The rows of R fall into 3 groups, and each row is roughly a mix of its group's hidden directions; one row fits no group.
R, 102 rows:
-6 41 4 14 -10 -51 -13 -4 -11 -6

-3 6 -18 17 -4 -41 -16 -13 6 -46

-51 -6 -25 -17 19 -4 -25 16 1 -10

-14 -43 14 17 3 8 -12 -11 -29 -36

-3 6 23 -22 9 -24 39 -35 -18 13

22 -18 3 26 5 16 -18 -27 17 -42

0 11 2 1 -14 -19 -37 11 52 -9

-4 -4 -17 -33 -13 17 -29 28 22 31

1 -20 -10 -18 41 23 27 22 26 -1

-11 5 -19 -15 -25 28 -24 -29 -3 37

1 -21 -1 35 1 5 1 11 -55 13

-33 -16 8 -43 14 18 -1 33 12 -1

55 15 32 14 3 7 12 -6 8 13

32 6 13 42 -15 -13 -10 -2 25 -28

-6 31 2 23 -16 -48 -14 -5 2 -24

50 37 20 2 0 -6 6 5 16 18

-19 -46 11 -23 -32 -3 16 1 17 18

16 -14 24 -14 -26 4 12 -41 -11 33

0 19 40 11 -21 19 26 10 1 36

-12 -16 9 17 -17 -28 33 -41 14 -12

-34 -7 -9 33 -18 -5 -2 -27 2 -39

4 7 -28 -20 9 -40 25 -28 -2 24

15 21 9 -27 32 -12 -16 38 13 19

-10 -16 -46 -3 -22 25 -1 18 11 30

-1 -9 19 -26 -6 10 -38 -38 -21 19

-28 -46 -12 -2 -16 -2 15 11 -5 35

-28 -25 -22 17 15 -37 6 22 18 -17

30 25 8 -5 1 35 -2 -14 -19 39

5 19 5 -1 16 33 -28 47 -9 -7

-26 -11 7 -5 -28 -19 33 -18 -5 -38

9 12 -17 -3 -1 5 4 11 16 63

-16 -50 18 -13 -19 -17 25 0 8 -18

9 37 -11 14 39 11 -16 -14 -13 -31

-3 -18 6 -14 -30 -19 23 -30 -16 -38

20 5 -38 4 41 0 -23 7 -3 26

-16 -15 -1 1 -4 11 28 -5 -58 -12

5 -20 -34 -9 -16 11 38 31 21 -6

13 41 -2 -17 8 40 -17 -26 -7 9

-9 36 -20 11 -7 -15 -41 18 26 -6

-15 -21 14 16 -13 27 -10 10 -20 48

-16 -34 -12 -9 -17 27 43 14 9 12

28 -11 15 -5 -32 9 -3 -36 -5 37

20 -18 -2 -12 44 32 0 18 28 -2

-16 -3 -2 11 -16 43 -44 8 -5 21

15 54 -22 19 18 -5 -20 13 -1 9

23 7 -6 3 37 23 -15 25 14 37

-28 -4 2 31 -27 -9 14 -27 2 -38

-28 -25 -11 -4 -5 36 29 24 14 21

8 -1 9 23 18 -14 19 41 11 -40

8 12 11 -17 8 -19 0 -23 13 -56

-15 -23 4 -7 -8 38 1 -20 -46 7

-11 7 -50 -13 1 15 -13 19 -1 37

-15 -45 1 -22 10 30 11 -26 6 18

13 43 -1 -36 -4 5 11 -9 35 14

-27 -18 -7 -12 -31 -34 29 25 8 3

19 -23 25 -21 0 -26 24 -28 -19 24

7 8 -15 35 24 4 -51 5 13 8

-1 14 -2 11 29 30 0 19 4 50

24 -7 -9 -14 36 -25 4 42 -16 9

-15 3 -35 16 -4 -28 0 -28 4 40

-26 -55 13 0 -21 5 -7 -6 -14 -19

-2 -17 -6 30 31 21 -11 -12 -43 -11

8 -38 -10 -15 13 48 15 7 8 16

3 6 37 -11 6 -23 42 -30 -10 -10

9 -4 46 15 -3 -18 14 -25 4 -36

-8 -7 7 -30 -36 -22 22 14 34 16

35 17 10 34 0 -18 -6 9 22 -35

19 6 8 18 30 30 -40 -24 -4 -13

-10 23 -8 25 25 6 -37 28 21 19

1 1 1 28 24 -5 -1 -2 -39 -45

-23 -28 -6 1 -18 33 41 14 12 13

-25 17 -1 44 12 -24 13 3 17 -30

20 1 6 -60 6 4 5 -17 -20 12

-31 -13 -11 -13 -25 -26 25 -20 -18 -30

38 6 10 -34 16 -7 14 32 7 26

31 13 -7 -12 48 -7 -6 27 19 12

11 9 -23 -6 -2 1 19 22 29 -50

12 -15 12 -1 14 18 39 -15 -46 4

16 48 -20 -7 26 7 25 -2 -10 22

-1 9 0 -15 -7 38 -49 -2 -14 24

1 -41 5 32 -14 -25 0 28 -7 23

9 -13 24 -16 -6 -18 22 -38 -20 34

24 -2 15 10 -4 -17 -30 9 52 7

-33 -28 -26 -8 -35 4 26 18 0 10

-14 -9 -29 -5 -32 36 5 -3 6 37

-51 -25 -30 -10 -21 -1 0 8 -3 -13

8 -10 10 -37 -4 20 -34 -18 -24 29

-2 7 39 21 -7 -12 10 -31 10 -40

-24 -3 -16 22 -22 35 -26 5 1 35

-35 -14 -26 1 21 -10 -4 -18 3 -44

3 23 1 24 -7 -36 -38 -3 9 -30

3 -32 23 -7 -31 -14 40 9 -21 6

-34 -28 -25 -11 -12 -3 40 -9 -5 -19

50 21 36 12 16 5 3 -15 5 4

-5 -6 -3 8 -19 -30 -15 -20 3 -54

-7 -8 8 -30 -19 36 -27 -24 -15 26

-25 -46 9 11 -22 -3 -34 3 8 -17

-22 -17 -16 33 -13 21 -17 30 21 -25

27 -18 9 -18 -14 7 45 -27 -22 5

39 2 -12 -19 -16 -17 -19 -9 -34 28

29 -2 -7 -53 5 8 -12 -3 -19 25

20 10 -36 -20 -17 3 34 -2 9 35

One row of each group comes first, with its name. Which group is each row after those in?
26 20 7 -13 15 42 1 -27 -12 29 | <42>
18 11 -22 -24 9 -32 2 -30 -9 37 | <25>
-1 -32 7 -32 -26 -7 26 -7 1 -37 | <10>

-23 -45 12 13 -34 -6 -24 10 -9 -9 | <42>
-9 19 13 28 -38 -14 -26 -28 -21 -6 | <10>
7 0 24 -21 5 -4 12 -7 8 -60 | <25>
3 -14 4 23 25 25 -47 -20 -1 -18 | <42>
11 -9 -13 27 -9 -20 -8 -29 7 -49 | <10>
32 8 5 3 7 22 -25 25 6 45 | <10>
-5 9 -30 17 -19 33 -8 23 6 40 | <25>
2 -8 -6 25 30 0 24 -1 -50 -16 | <42>
42 -5 32 -14 -16 9 30 -22 -14 6 | <10>
